Rotation paths and how fast each direction turns (degrees per step):
Each turn is a multiple of 5 degrees from 10 to 175, or 0.
Each row of a path follows its step; steps can be skipped.
Path 1:
step 4: [ 23  22   7 -14  26   5 -18 -11  30 -43   9   0   1  35  -4  20  41  23
  -6 -29 -29  60  31  -8  14 -53 -19  16 -10  -8  31  24  45  48 -15  -6
 -32   1  22 -26 -67 -15  18  21  45  18 -13 -10 -23 -77 -11   3  -3  32
  15  -9  -3   8 -17  28  22  27 -37 -12  43   2 -33  -5   7 -14   2  13
 -42  67   5  14 -55  19]
step 6: [ -8 -57 -42 -22  26 -34  14   5 -18 -38  48 -15   4 -19   7  16  -6  -7
   8  52  38 -57  -6  50 -24   9 -52   7  -9 -31 -18 -43   7 -13  -1 -23
   3  13  25  -8 -93  38  -6 -11 -20  -4 -15  21  25  -2  17  42  13  38
   1  -8 -16  -5 -43 -13  16 -31 -24  17   5  48 -27  28  -9 -14  -9 -43
 -13  19  10  -3 -35  45]
step 10: [-19 -44 -11  63 -23 -10 -41  -6  40   0 -27  23 -12 -15  -4 -13 -47  21
  52 -25  23  14 -16 -16  29  10 -13   3 -36  50 -42  -3  22  13   2  -2
  24 -17 -43  30 -21  -1 -60  12  18   8  30  -7  20 -17 -50 -58  21 -29
 -62 -21 -26 -11  11  -8   8  -5  19  -7 -18  -8 -28  66 -12 -19  24 -22
  14  23   4 -39 -26  37]
step 12: [ 63 -47  14   1  24  -4 -12 -30   2 -33 -35  16 -14   2   9   9   4 -53
  25  16  20  21 -30 -20  11  40  16  48  -3 -41 -53 -18 -15   3  41  41
  19  18 -24  -8  60 -35 -66 -32 -27   4  -6 -19  25   9 -24  -5 -19  -4
  70  12  14  17  13  -6  14   4 -57 -59  16   6  27 -11 -18 -35  -1  -2
   7  -5  -8 -27   1  18]
step 13: [ 20 -39  59   5  -6  -2  -6  -7 -12   4   8 -17  15 -68 -23  43  15  77
  -5 -14  22  -5  -7  58 -26  35   7   1  -9 -51 -43   4   5  -9 -33  25
 -12   8   5  30  23  24 -26 -15 -15  23   2  -1 -16   7 -35  38 -13 -16
 -18 -18  -7  37  -5  10 -21 -16  23 -29  12  23  17 -20   9  58  57  76
  -2 -43  32  26   3   0]
step 17: [  4   7  -3  42  -5  65   2 -32 -12 -22  24   4  29   0  27  30 -17  32
 -15 -28  -2 -26  -2   2   7  -1   9 -44  53 -11 -25 -20   1 -24  47 -62
 -13 -42  -5  40 -29  -3  31  -7 -18  22 -15 -43  23  -2  62   4  54  -6
 -49  24 -46 -15  38 -14 -11  12 -18 -11   4   7  -8 -45  10  41  -1 -11
 -25   4 -32 -45 -45 -29]
step 18: [ 10  35 -79  11 -26  36  72  35 -48  23  -6  52  24 -19  16  40  12  -6
  21 -18 -12 -32  19 -28 -35 -49   4 -28  25 -15  47   7 -33   7  21 -12
  30  -2   5 -17   8  35 -23 -40 -13 -50 -14 -26 -11   6 -10 -11  -2   2
  27 -25  -9  41  16 -13  17  40 -37  34   0  23 -22  12 -34  18  -3   9
  46  45  -2   0   8  13]
step 19: [ 11 -10  -9 -20   6  12  39 -48 -52  32  18 -33  37   6  41 -13  36  -8
 -12  44  15  46 -26 -41  51 -41  38  48   6  11 -39  26 -29   6  15 -23
 -23  17  38   7 -25 -14  -1  16   1  24   2  30 -20   4  17  36  11 -27
   7  -9 -17  31 -16 -18 -18  40   1  45 -23 -13  35  12  -1  17   3  39
  23  26 -83  19 -32  20]
step 22: [-57  67  -6 -17  21 -16 -51 -35 -11   2  24  -6  13   9 -10  13  51 -40
  -5 -17  14 -14  15   9  -4 -67  21 -13 -10   8  33  -1  15  31 -20  60
  -6   6   6  15 -12  15  12  24  57  -5 -16  12  -7 -89 -30   0 -33  11
   7   5 -55 -20  44  12   9 -25  14 -13  15  -2 -23  49  13 -47 -26  33
  -5  27  10 -18  -1   8]
step 24: [-23 -33  -4 -22  32 -11  -2  17  -6   8  79  26  11   3  30   1  -5 -19
  -7  47  56 -64  16  20 -58  15 -45 -33   7   9 -27   0  14 -16  -5  45
 -27  24 -22 -36 -16  41 -14  12   4  52  -1   0  43  28  -4  23  15  20
  13 -24   1 -28  39 -11  43 -25  20  -5 -29  20  10 -16 -29 -15 -22  -9
  30 -51   3 -53  18  -7]
Directions:
[ 15   7  -7  -4   1 -11  -6   5  -3  -9  -5 -12  -4  -4   8  -5   4   8
  -2   3   3   2  -8   3  10   1  -2   5  -7   4  -3  -4  -3  15   9  12
  -2  13  12  -4   5  10  -5   0   8  -8   1 -13  -4  -6   0   5  -6  -2
   0  -3   0   8  -7   6 -11  -4 -11  -1   8   0   0   0   5   8   7   4
  -3  -3   3  -7  -8  -1] : 45
[  6  -1 -14 -11 -11  -3   5  -3  -2   9  11 -12   7   3  -1  -1  -4  -4
  -7  -9  -3 -14  -6 -16  -1   8   6   2  -1   7 -12   0  -4   2   0 -13
   3  -4   4  13   3  -7  -6  -4   3  -6   6   4   4  -1   0  -2  -4  -3
  -4  -3   4   4   7  -4  -2  -3   0   8   2 -17 -13   1   2   2  -7  -1
  -1   7   8   3  -1   7] : 35
[ -6   8  -5   3   2  -5  -4  -4  -4  -1   4  -3 -14   5   0   5   4   1
   5  -4   4  -6 -11   4 -12   3  -7  -7  -3 -14  -2  13   1  -7  -4   0
   1  -5   1  -3   7   4   4  -1  14   1   9   8   5  -2   2 -14  -8   4
   8   3   1   3  -2 -16  -4  10  -3  10  -3  -9   1   1   3   7   5  10
  -4  -9  -8  -7  -4 -13] : 170
[ -4   2   2   6   4   0   2  10   0  -8   6   4  -1  -4  -9   4   2   5
   0  -2  -2  -3  -1  19   5   4 -12  -2  14   6  -8   2  -7 -11  11 -14
   0   0   4   9  -6  11 -12   1  11   1   6  -5   4   2   1   0   3  -3
  -8 -15  -1  -3  -3   4   2   1  12  -3   3  -2  -9   0   0   1   6 -10
  11  -4   9  -9   1  -6] : 100
[ -5   6  -1   7 -13  -5   3  -3  10   8   5   5   0  -1   2  -2  -2   8
  11   6   3   1  -2  -3 -11  -8   1  -5   5   5  -6   6  -3   1   3  -4
 -13  -4  -6 -10  -4  -3  -9 -14  -8   0  -3 -12  -8   1   3   3  -5  -8
   1  -3  -3   1  -9   9 -11   6  -3   2 -11  -9   2  -8  12 -19  -4   1
  -4   0   0  -8  -6  -1] : 45
[-12 -11  -2   5 -13  -7  -8 -10  -3   1  -6   2  -6  -3  -9   4  -3  -2
 -11   6   2   4   5  -1   5   1   8   1   4  -6  -1  -1  -2  13   7  -5
  -9   7  -4  -5  -1   5   3   0   3  11  -1  13  -4  -5  10  -3  -4  -9
 -10 -11  -7  -2  -2   1   7   2 -11  -4  -5  -5  -2   5  -9   4   6   6
  -3   5  13  10  -6 -12] : 115
[ -5  -1 -15  19   0   8   5   9  -4  -1   0   3   6  10   5   1 -13   0
   2  15  -4  -8   7   2   4   0   1   6  -8  13   0  -2   5   1   3 -13
   1   4 -10   2   0   9  10   5  -2 -10   1  -3  -6   7   4  -1  -9   0
  -8   0   6   7   5 -10  -6  -4  -5  -7  -1  -3   4   0   3   5   3   5
   3   3 -17  -3   4  -7] : 40
[ -7   1  -9   1  -5  -7 -12  -4  10   3   3   8  -4   4   8   5   0 -11
  -2   7   2   7 -10   6  -3  -1   8   3   7  -2   1  -5   4  -1   3  -3
  18  -9  10   9  -7   0  -8   0   5 -11 -15  -4   4   2   2  11  -3  -6
  -4   9   9 -12  -9   0  11   4  -6   3   9   1   2 -12   5   7   1   3
  -8   1  -1   2   7  -2] : 130
Path 2:
step 0: [ 14 -34 -15 -41  25   2 -21 -68 -18 -14  42   8 -25 -32  25   4 -21  11
   9  62   6   3  -9 -21 -61   2   4  13  37  20   2  -3  25 -47  32 -57
  -8  46 -12   2  29   1 -10  28  47  24 -17  -4  34   0 -25   9  -6 -39
  19  11  -1  -7 -30  25   8 -50  63   1 -24   8  47  40 -19 -20  -4 -44
  -3 -32 -53 -23 -24 -32]
step 1: [  7 -14  15 -41 -15  13 -12 -68  19  16 -20 -36 -23  31   0  25 -31  20
 -65 -42   2  60  -5  -9 -19 -25   3  11  33 -48 -23 -15 -25  46  51  -8
 -43 -31  22   1  13 -87   1   0  55  -6  21  -4  56  -5  33  -2  -5  -4
 -22 -31  -7  16 -10  24 -16 -27 -10 -17  21  25 -18 -35 -31  10  29 -35
  12   9  -4  20 -24  10]
step 7: [-28   7 -11 -12   8   4 -32  14  -9  -1   7  -9  33 -11  -4  30  22 -35
 -36  36  -4 -39 -13  21  11 -13  58  10 -32  24 -44   6  29 -10  32 -52
  23 -28 -25 -12  -4  -3  15 -28  22 -58  63 -13  64  -5   7 -14   6  13
  -1  23  -9  11  24 -22  -7 -34  -7 -61  34  50 -38  24 -38  51  12  57
   2 -38 -20  13  46   9]
step 10: [  4 -51 -51  29  -3  37  -5  18  12  57   2 -13 -13  -8 -19  18  -2  17
 -45  46 -23  14  11  12  -9  23  20  58  20   3 -32   7 -10  -5 -21 -26
  -9   8  40 -25  -8  -4 -19  62  43 -23  39  41   6 -12 -56  17 -28   5
  43  -8  24  46   0   5 -13  28   0 -38  29  37 -41  -2 -16 -22 -56  37
  21 -15  69  -3 -24 -11]
step 11: [-11 -18  21  -6   4  63   3 -13 -24 -28  -3 -58   7 -29   8   9  67  -9
   2  52 -22 -23 -19  12 -22 -51  23  15  -4  -4 -14  17 -13 -20  11 -28
 -15  10 -64   9 -26   6 -18  35  11  32  41  41  75  61 -18 -10  -8  19
 -29  -9   1 -11  10 -27   6  -3  30 -45 -12 -45   5  -8   4 -18  55   1
  -2 -69   9  15 -29 -14]
step 12: [  8  -9  30   3   5  24  30 -70  23  15 -21 -12 -27   9  27  23 -12 -25
  25   7  13 -18 -35   6 -33   0  29  51   4 -68 -11  11  -9   5  22  -2
 -54  11 -21   8 -60  12 -18 -21  27 -21  17 -30 -10 -18  19  35  23  48
  15 -26   0  22  -5  63  17 -40 -25  38   4   6  -6  19 -55  -9  20  48
 -15 -15 -47 -46 -31 -54]
step 16: [ -4 -73  17 -18  -5 -25 -68  -9  18   6  -1  39 -20   9  78  20 -23 -47
 -50 -13  55   8  -5  -1 -29  24  27   5  10 -14 -14  17  17 -23   1 -41
 -17 -22 -24   4   4 -12 -11   7  14  24  13 -29  10 -20   6  16 -32  38
 -13  -3  17 -44   9  21  35  -4  44 -28  42  26 -17  -7 -12 -37   8 -43
 -22 -20 -22 -49 -35 -67]
step 17: [  4 -19  28 -69   4 -11  -4 -60  -9  17  -1  44  -9  12 -24  24  -2  34
 -31 -10  -9  24  11 -11  42 -34 -22 -35 -21 -39   0  48 -15  29  -9 -75
 -15 -18  37  -8  18   6 -46 -10   4 -53 -32   6  57   2 -28  63   9  17
 -41  23 -43  21 -23 -10 -15 -55   5 -22  13 -55  -6 -23  -6  -2  13 -17
  24   3   2   0 -25 -16]
step 22: [-25 -14  22   2  39  26 -20  -3  34  -5  20 -26 -27 -16 -13  12   1 -34
 -48  22  37 -25 -16 -24 -16   9  10   9  19  45   1 -42  -4  37   1 -11
  -2  30  -6   8  27  14 -52  26 -24  21  49  12  53  82  20  43 -40   8
 -34  38  16  64   0  58 -42 -40   0   7  44   6 -24  33  -2 -22  -3   6
  21 -18   2  38  25  17]
step 26: [ -8 -13 -25   2  39  20  -8  -4 -17   7  63 -64  -8  63 -40  52  14  -4
 -17  -3  29  42  27  17  46   3 -28  59  -2  20 -21   2  86   6  39 -32
   3   4  29 -13 -14 -17 -20  15  23  -9  13   8  68  47   6 -27   7   1
   5  14  26  10   8  -2 -23  12  -9 -16  31  -5 -29   8 -43 -20 -14  24
  -6 -61  21   0 -23 -17]
Directions:
[ -8   0   4   2   3  12   2   1  -4  13  -1  -3  -2   0  12 -11  -9   3
 -13 -10   4 -13  -4   8 -10  -9   4   8   3  -4   9   6   4  -1  -1  -3
   6   4  -4 -12   0  -7  -3  -9  -3  -4  -4   0   4  -1   1   7  -1 -14
 -16   5   9   5  11  -1   7   1  -1   7  -9 -12   6   0   7  -2   0  -8
   5  -1   1   4   1   4] : 135
[ -3  13  -9  -1   0   0  -9  -6 -12  12   1  -7   2   5  -4   3 -14  -4
  -2  -5  -3  -3   5   2   5   1   8   1  -8  -9   1   0  18   5  -3   5
 -15  -2   0   4  -8  -5   9   7   3  -6   1  -6   2  -4   7   3  -3  -1
   8  -4 -11   1   9  -4  -3   3   1  12  -9  10  -5   2  -2   9   5   8
  11   0  10   1  -3  -5] : 130
[  1  -2  10 -11   7  10  -2   4   3  -4  -2  11   4  14   8   1   0  -7
   4   9  -8  -7   0   2  11  -3   6 -17  11   4  -7  10  -5   1  -1   6
  -7  -4   4  -6  -2   3  -9   3   3  -5  -1   1  -6   3   0  11   5   7
  -9  -8   7  -3   7   4  -1   4  -2   2  -6   3 -10   8   4  -8   1   3
   4 -11  14  -7   6  -9] : 10
[-11   4  10  -1  -9   3   9  -5  -7  -5   7  -1  -2  13  -2   1  -4   5
   7   4   2   8  16   5   0   7  -4  -7  -2  -2  18 -14  -3   6  -6  -8
  -2  -4   7  -7   6  -7   4   1  -4  -4  -2  -3   6   5  -5  11  -8  -6
   4  -5   8   1   0   5  -7 -11   2   9   7   5   7   7  -7  -7  -6  -3
  -6  -8   0  -8   0   5] : 85
[ -5   6  -3  -8  -8  -3   6 -14   7 -15   8  -5   3   6   3  -7   3  11
  -4  -4   4   6   1  -8   4  -2  13  11   4  -1   2   5  -3   1   9  -1
  10   4  -5  -4   0  -1  -5   1  -5   8  -4   5   0  -3  -2   5  -2   5
  -2   4 -20   1   1   3 -15   4   5   8  -8  -9   4   4  -1  -1   4   5
  -5   3   9  -5  14 -12] : 130
[-11   0   4 -11  12   1  -3  -6  -5  -5 -10  -2   0   0  -1  -8   1   3
   8   2   2 -10   9  -4   4   7   0   2  -5  13  -2   0   6  -4  -2 -10
  -3   5   0  10  -8  -5  -4  -6  -4  15   9  14  -5   7   3   2  -3  11
  -6   3   2  -6  -2 -15  -2  -9   1   5  -4  11  10  -1   3  -5  -6  -7
   5   5   4  15  -4   4] : 160
